Each row is where one point has got to under a steady rotation. How many steps took it there?
The counts run from 0 to 1115.
[ 37.7 -20.3   2.1 -15.6 -18.6   5.4 -30.5   4.1  21.2  -3.8   1.6  -9.2
  -0.2 -20.7 -19.3   0.4 -10.3  26.4  -0.1   6.3 -19.1  -5.4 -26.0  23.2
  -4.0  20.5  -0.2   2.1 -14.3  13.8 -23.2  19.5  23.5 -26.4   6.5  -3.0
  14.4  -0.8 -12.4  -9.8  -4.1  -1.0   3.4  23.5  18.3 -14.9 -19.6 -21.8
  -4.2 -13.2  13.6   6.2   1.7 -25.3   6.7  31.9 -30.5  11.4  -4.2]  572
[ 30.0  -7.6  -0.6 -15.3 -31.2   7.8 -20.9   7.7  19.2   7.3  -9.8  -7.4
  -4.1   7.6  -0.2  -2.8  -3.3  17.2  19.4 -11.4 -31.7   6.1 -29.8  18.8
 -19.9  27.0   6.6 -13.3 -18.6  25.8  -6.3  19.2  16.9 -20.8   5.3  -1.4
  38.6  -4.1 -21.4  -9.9 -17.4  -2.9 -15.3  19.8  23.9 -27.1   4.9 -13.0
  -7.0   5.1   3.6  18.6   7.3 -16.5   5.4   9.3  -8.2   4.6  -6.2]  363
[ 36.7 -23.3   4.1 -15.6 -26.6  10.6 -34.7   6.1   3.2   0.4  16.8  -2.5
  -3.8 -11.1 -13.0  -4.7   4.2  29.4   3.1  -6.4 -10.9   2.0 -16.6   6.1
 -17.7  33.5  -5.2  10.8  -4.2  16.4  -7.2  18.1  22.5 -10.6   9.9  -0.9
  15.5  -7.2  -1.8   5.0  -7.3  -0.4   1.4  16.9  15.6 -16.9 -15.5 -14.8
  -7.9  -1.7  11.4  15.7  11.0 -22.9  11.7  48.9 -23.9  -6.6 -16.1]  110
[ 26.5  11.0 -14.3 -12.4 -16.2   9.9 -29.9   1.6  22.3   4.3   2.2   3.6
   3.5   8.0   9.9   1.9   0.7  12.1  13.3 -19.1 -33.6   3.6 -35.3  18.7
 -10.1   1.1   9.1  -5.7 -27.3  14.6   1.6  33.1  17.0  -8.7   1.3  -4.0
  32.0   6.0 -14.2   3.4 -16.6  -6.6 -22.7   9.4  10.2 -28.3  12.2  -6.8
  -8.3 -21.4  12.6  24.2   3.3  -2.0   0.1   6.1 -12.9   5.8 -21.3]  352
[ 22.5   9.7 -15.5  -0.9 -12.6  12.7 -27.8   6.9  14.1   3.2  -3.2  11.2
   3.0   4.7  -4.4  -2.5  -7.8  11.5  11.0 -29.5  -3.4  17.1 -21.9  31.4
  -9.0   9.0  -1.6   0.5 -22.8  35.2 -10.2  31.4   3.9 -12.3  -8.1 -11.2
  37.0  11.6 -14.1  -8.7 -13.6  -2.5  -9.5  16.8  -0.1 -18.3   9.4   1.4
  -4.7 -13.6  23.9  16.8  24.5  16.3  -4.5   0.9 -30.6   4.7 -14.0]  541
[ 44.8  -9.2   3.8  -2.9 -15.3  18.6 -36.4   1.4  15.0  -2.3  -9.2  11.7
   7.7   5.1  -5.7  20.2 -12.6  12.5   2.5 -29.3 -11.1   1.1 -26.8  16.6
 -22.7  14.3  13.5  -1.9  -7.6  17.4  -8.5  29.4  19.5 -27.4  -5.1   5.0
  26.9  -4.6  -0.7  -6.5 -11.7  -9.3  -6.3  16.8  11.2 -27.7   2.1 -13.1
  -2.4  -2.2  21.7   7.4  23.1  -6.4   4.4   2.6 -19.5  18.5 -14.8]  853
[ 35.2   0.8   1.2  -0.2  -5.3   0.2 -32.9  -0.5  17.0  -9.0  17.9  13.9
  12.5  -5.7  -1.1  -5.1   9.7  23.7   9.8 -23.2   2.7   1.2 -18.6  17.7
 -14.5 -13.6 -11.4   2.8 -14.2  33.2 -10.2  41.4  15.9 -12.7  -6.2  -1.6
  28.6  22.5   0.8   6.6  -8.1  -6.4 -21.3  24.3   4.9 -18.0  -4.5  -2.1
  -6.5 -22.1  19.9  18.9  27.5  -1.2   6.7   3.1 -19.4   1.5 -34.2]  64
[ 23.5  -2.5 -24.6 -15.5 -27.0  11.2 -28.0  15.0  18.2   8.8  12.9  -5.9
  -1.8   7.2  -3.1  -9.0  12.1  20.1   9.3 -11.9 -34.8   1.9 -28.6   3.0
   5.9  26.3   6.3   0.7 -23.8  10.0   6.4  25.3   9.9  -4.0   0.8   1.0
  35.3   2.5 -22.2   9.4 -11.4   7.4  -9.2   7.6   2.8 -21.8   0.8  -4.5
 -13.7  -6.7   2.1  30.4  -1.2 -16.1   4.9  38.3 -17.9 -17.1 -15.3]  423
[ 20.1  -2.1 -11.2 -20.8 -21.3  20.3 -39.4  12.6  15.7   2.8   7.4   4.0
 -14.6 -18.7 -11.6   4.6   8.5  20.1   9.3  -7.9 -34.4   0.0 -27.9  16.1
  -1.6  22.1  12.7  11.8 -25.6  -0.3  -2.6  22.6  10.0  -0.8  13.5  -5.7
  10.3 -10.5  -1.8  -5.1 -20.2   6.1   7.8   9.1   5.3 -32.7   7.8 -15.8
 -12.2 -13.5  14.3  10.3   1.0   1.3   3.5  36.2 -26.5  -5.6 -11.0]  495
[ 43.0 -13.4  10.3 -31.4 -21.4  11.5 -35.8 -18.5  12.7   5.9  14.9  12.9
   7.3   3.6  -8.1  -0.8  -0.2  21.4  16.3 -40.1 -14.4  -5.0 -12.7  11.7
 -10.8   4.4  10.5  -1.0  -2.8  24.7   5.4  25.9  11.9 -18.3  -3.2   8.6
  46.0 -13.3  -1.0  -4.2 -26.4   6.2  -9.2   5.4  -4.4  -7.0   4.4  -8.7
 -10.6 -12.8  -2.9  12.4  14.7  -9.1  -3.7  14.2 -20.1   7.7  -6.8]  514
[ 24.9  -8.3 -14.9 -12.1 -22.7   9.1 -25.2  21.3  17.8   4.8   1.7 -11.6
  -5.1   7.5   2.8  -6.7  11.9  17.1  14.5  -7.1 -37.6   5.6 -33.9   5.7
  -4.0  26.4   1.7 -11.0 -25.2  14.9   3.6  24.7  13.2 -12.6   5.8  -0.4
  35.7   3.9 -17.4   4.9 -12.1  -2.1 -14.5  19.5  17.5 -30.9  -4.0  -5.9
 -12.2  -0.6   4.0  29.4   5.9 -17.8   7.3  25.9  -9.3  -7.0 -17.9]  1025
[ 36.1   4.8  -1.8 -10.3 -29.2   6.0 -31.8  10.2  11.8  -0.9  21.0   6.9
   5.3 -23.6 -16.5 -16.9  -1.9  43.6   5.2 -19.2   1.3   6.1 -15.6   4.7
  -2.5  10.3 -11.1  15.0 -26.5  19.4 -22.7  33.0  10.6  11.1 -13.4 -12.2
   8.5  11.9  -6.3   2.0 -19.8   6.1  16.9  17.8  10.2 -22.8  -3.2  -8.1
 -29.4  -4.6  16.9   7.7  12.8   8.6  11.9   7.0 -23.4 -16.5 -20.0]  870
[ 31.9 -15.1   1.8 -35.6 -12.0   3.1 -31.3  -6.3  22.3   7.1  16.9  -6.0
  -9.4   0.3  -6.3 -13.2  15.3  26.8  23.1 -14.4 -34.2  -2.3 -23.7   5.9
   4.1   4.6   6.2  -2.2 -17.1  17.8   6.7  22.8  11.8  -9.9   6.1   2.4
  44.2 -11.6  -7.4   3.0 -23.9   7.3  -3.3   7.6   5.7 -16.0  -0.6  -7.2
 -16.4 -16.6 -12.0  13.8   2.4 -19.2   3.4  31.2 -12.7  -6.5  -7.8]  235
[ 11.7   2.1 -13.6 -13.1  -9.3  11.6 -25.9  12.6  18.7  -2.6   1.9  -1.7
  -7.6 -14.5 -15.1 -12.9   5.7  11.2  11.0  -6.4 -13.8  10.3 -26.0  34.8
   5.1   8.5  -9.2   6.0 -32.7  33.4 -12.3  25.1   5.1  -7.5   2.4 -17.1
  26.6  15.6 -20.4 -16.2  -6.7  -1.7  -0.2  17.1  -0.7 -16.4  -2.2  -8.5
   0.3 -29.4  20.3  18.7  10.3   3.5  -3.2  31.1 -39.3  -2.8 -12.2]  820
[ 43.3 -13.2  -6.0  -6.5 -15.2  12.2 -37.0   0.6  13.5   4.3  15.4  16.0
   8.6  12.7   1.4   2.5   6.9  19.2   6.8 -32.1 -21.0   6.1 -20.8  -8.3
  -2.6   6.9   9.7  -5.8  -9.1  16.7   8.4  34.5  13.6 -15.1 -11.0   6.0
  43.4  -2.3  -3.8  17.0 -10.3  -2.1 -10.7   6.0  -7.6 -12.5  -3.3   3.5
 -15.5  -4.2   2.9  23.9  16.6 -22.6   1.9  20.4 -13.0   0.7 -28.7]  525
[ 28.4 -20.6  -1.2 -20.5  -5.9   5.5 -36.5  10.7  23.8  -8.4  11.6   5.4
  -0.9 -33.5 -19.7   5.6   7.7  27.1   5.4   1.3 -16.6 -11.1 -20.8  24.6
   3.5   6.4   9.3   8.5 -14.7  10.8 -12.9  30.1  11.1 -13.3   8.3   0.3
   7.9   5.1   2.7  -3.1 -20.1   9.0   5.8  27.3  13.0 -19.9  -9.6 -20.8
 -10.3 -18.4  10.6  -2.3  18.0  -4.1   8.7  29.8 -33.1   6.7  -8.0]  771
[ 19.7  13.7  -0.8 -21.9 -15.8   9.9 -27.8   6.3  23.5   3.4   4.2  -2.1
 -11.6 -14.8   5.8  -6.8   9.0  23.8  26.9 -16.4 -30.0   3.8 -34.4  15.9
  -2.5  -5.4   7.0  -3.5 -33.2  17.7  -2.7  33.0  10.8   1.5  -2.9  -7.2
  20.4   0.6  -2.0  -6.2 -22.6  -0.3  -7.5  20.9  14.5 -31.8  17.9  -8.7
 -20.8 -19.6  10.5  12.6   2.5  11.0   5.6   0.1  -9.7  -6.0 -14.4]  555
[ 40.1 -11.1   6.4 -25.3 -21.6  15.3 -34.0   4.0  21.8   6.4   9.7  12.6
  -0.2 -22.7 -20.1   3.8  -0.7  28.0   6.9 -20.2 -32.6  -8.1 -24.8   4.4
  13.7  11.2  16.9   0.9 -14.0   8.1   2.9  26.1   5.2  -8.4 -10.2   3.7
  26.4 -14.4   1.1  -5.7 -29.6  10.6  13.3   6.5  -4.0 -19.7   2.3 -19.3
 -15.3  -8.5  -1.2   2.7   3.7 -12.5   4.7  24.9 -29.0   2.5   0.0]  307
[ 23.5  -7.2 -21.2 -21.1 -16.0  12.6 -36.4  -1.8  10.9   9.1  19.4  -0.5
  -0.2  16.5  -3.0  -5.3  -6.2  19.8  10.0 -24.1 -14.8  13.8 -16.5  27.9
 -11.2  14.2   2.2  14.9 -28.8  24.4  -6.4  21.1   1.7  -9.7  13.4 -12.8
  45.0  -7.3 -23.0   6.8 -22.4   7.5  -8.2  -4.8  -0.2 -14.0   2.1   6.8
 -14.4 -15.0   9.9  11.0  10.7   5.2 -11.2  26.6 -20.9  -3.3  -9.3]  612
[ 19.4  16.5   1.1  -4.2 -19.8   3.9 -32.1  10.9  18.0  -7.6  11.7   2.7
   1.8 -24.5  -1.8  -7.0   4.3  27.0  11.6 -15.0 -13.9  -0.2 -27.2  15.8
 -13.2   2.3  -9.7  11.9 -24.2  18.4 -14.6  36.2  19.5   4.1  -6.1 -10.1
   0.2  18.2  -9.9   1.3 -12.3  -6.9  -9.5  26.1  18.1 -30.3   6.8 -11.5
 -14.7 -17.0  26.7  19.4   9.5  11.2  12.1   5.1 -18.2  -8.3 -33.1]  279
[ 47.5  -3.9  17.9 -22.5 -32.8  16.6 -29.5  -0.5   7.6   8.9  -0.2  11.5
  -3.4 -20.1 -18.5  -4.8 -13.4  33.1   6.3 -24.7 -18.2   0.9 -24.9   4.9
  -4.9  17.7  -0.1  -5.1 -12.3  16.8  -9.2  27.4  18.4  -6.9 -17.5  -1.3
  14.4 -12.5   1.8 -19.5 -21.4  -1.9  21.5  13.3   3.8 -19.7  -0.4 -19.2
 -17.0  -3.6   3.9  -0.2   7.7 -13.0   8.8   8.6 -22.2   4.0  -8.5]  581
[ 29.1  -6.9   8.2 -21.3 -12.9   9.3 -33.5 -10.1  25.4  -2.1   8.5  17.1
  10.6  -6.9  -4.9   4.5   9.4   8.7  13.0 -27.7 -21.4 -12.3 -24.1  18.4
   0.3  -8.9  11.5  -3.5  -8.0  25.1   5.2  35.6   7.9 -19.7  -5.2  11.6
  38.7   7.2   0.1  -8.7 -18.9   2.5 -18.2  14.4  -2.9 -11.2   5.4 -14.5
   3.1 -29.9   5.2  18.0  13.8  -5.9  -2.5  16.6 -27.4  10.7  -9.2]  240
[ 19.4   4.8  -0.6 -17.4 -32.7  14.4 -31.9  13.8  11.8  -1.7  12.7  -0.1
 -11.7 -26.3 -12.8  -8.8   6.1  26.8  11.8  -7.6 -24.7  -3.3 -28.5  13.5
  -3.5  20.7  -2.7  11.5 -27.1   6.8  -6.1  28.2  16.8   5.9   1.3  -2.7
   1.6   1.7  -2.4  -6.0 -13.1   1.3   3.8  10.9  10.6 -27.1   3.6 -21.0
 -11.9 -15.7  18.2  20.0  -4.2  -4.3  10.6  36.3 -25.7 -12.8 -18.3]  494
[ 36.0 -12.9  -3.7 -21.3  -9.3  20.3 -44.0   5.5  11.9   0.2  20.6  12.7
  -7.1 -17.8 -16.8   2.3  14.1  28.4   3.7 -23.4 -19.1   3.8 -22.7  -9.7
   5.2  10.4   5.3   5.6 -13.2   7.8   0.4  29.8  11.0  -3.6  -2.5   1.4
  19.8  -8.8  17.1   1.4 -24.1   5.4  14.5   8.7 -11.0 -20.6  -4.5  -8.9
 -15.9  -5.7   9.8   5.8  12.3 -14.0   1.2  34.3 -28.3  -7.2 -19.7]  984
[ 29.4 -10.2 -21.3  -7.4  -3.5   1.0 -30.0   4.0  30.5   1.0  12.8  -1.9
   5.4   9.9   9.9   1.8   7.5  16.7  12.3 -14.0 -30.0  -0.2 -24.1  21.5
   3.0  -3.0  11.6   5.4 -27.7  15.5  -9.4  34.7  10.7 -15.5  12.6  -8.2
  44.8  13.3 -22.5  18.4 -16.3  -0.8 -22.5  14.0  11.7 -22.3   0.1   0.2
 -11.9 -23.7  11.3  19.6  11.1  -3.1  -1.6  11.6 -12.8   5.9 -17.6]  349
[ 21.8  -4.6   0.6 -22.9  -5.5  14.2 -30.9  12.4  25.6  -3.9  -0.9  11.4
 -15.7 -20.7 -12.0   3.5  19.4  15.0  20.1 -10.4 -31.7   3.3 -34.4  14.6
   7.8  -5.1  14.3 -11.0 -25.2  18.4  -0.7  30.6   8.7 -11.8  -0.5  -2.4
  22.2   0.6   8.8 -11.1 -22.4   2.3   2.7  23.7   5.5 -30.5   5.4 -13.9
  -7.5 -18.6   8.4   6.3  13.0   2.3   4.4   9.0 -23.4   4.9  -7.8]  168
[ 44.5  -4.6  19.2  -4.1 -17.3  -0.6 -35.6  -7.1  12.9 -10.0  14.2  14.4
  16.0 -18.6  -6.5   0.0  -0.8  31.3   6.2 -22.9  -6.9 -10.8 -14.2  11.0
 -21.5  -1.1  -4.2   6.8  -2.5  17.8 -16.6  38.1  23.0  -9.2  -8.0   5.5
   9.9   5.7   7.9   4.0 -11.6  -5.4  -9.6  23.2  16.6 -16.9  -2.4 -16.7
 -12.2 -13.5  19.0  11.2  16.6 -11.6  13.7  10.3 -19.7   6.2 -29.2]  1054
[ 26.2   1.5  -9.4 -25.6 -22.6  11.3 -29.5  -5.2  21.0   4.7  10.4   9.0
   5.1 -17.6 -16.0  -4.8 -11.1  28.0   8.7 -23.2 -18.4  -5.9 -17.9  33.6
  10.5   1.8   3.1  18.0 -34.8  12.9 -12.6  26.2   4.4   0.9   0.9 -14.6
  20.7  -2.5 -16.8  -9.4 -24.7  10.7   9.3   2.9  -0.5 -14.0  13.0  -9.7
 -15.5 -28.8  14.2   3.4   0.7  15.9  -3.5  10.9 -35.7   2.2  -2.7]  18
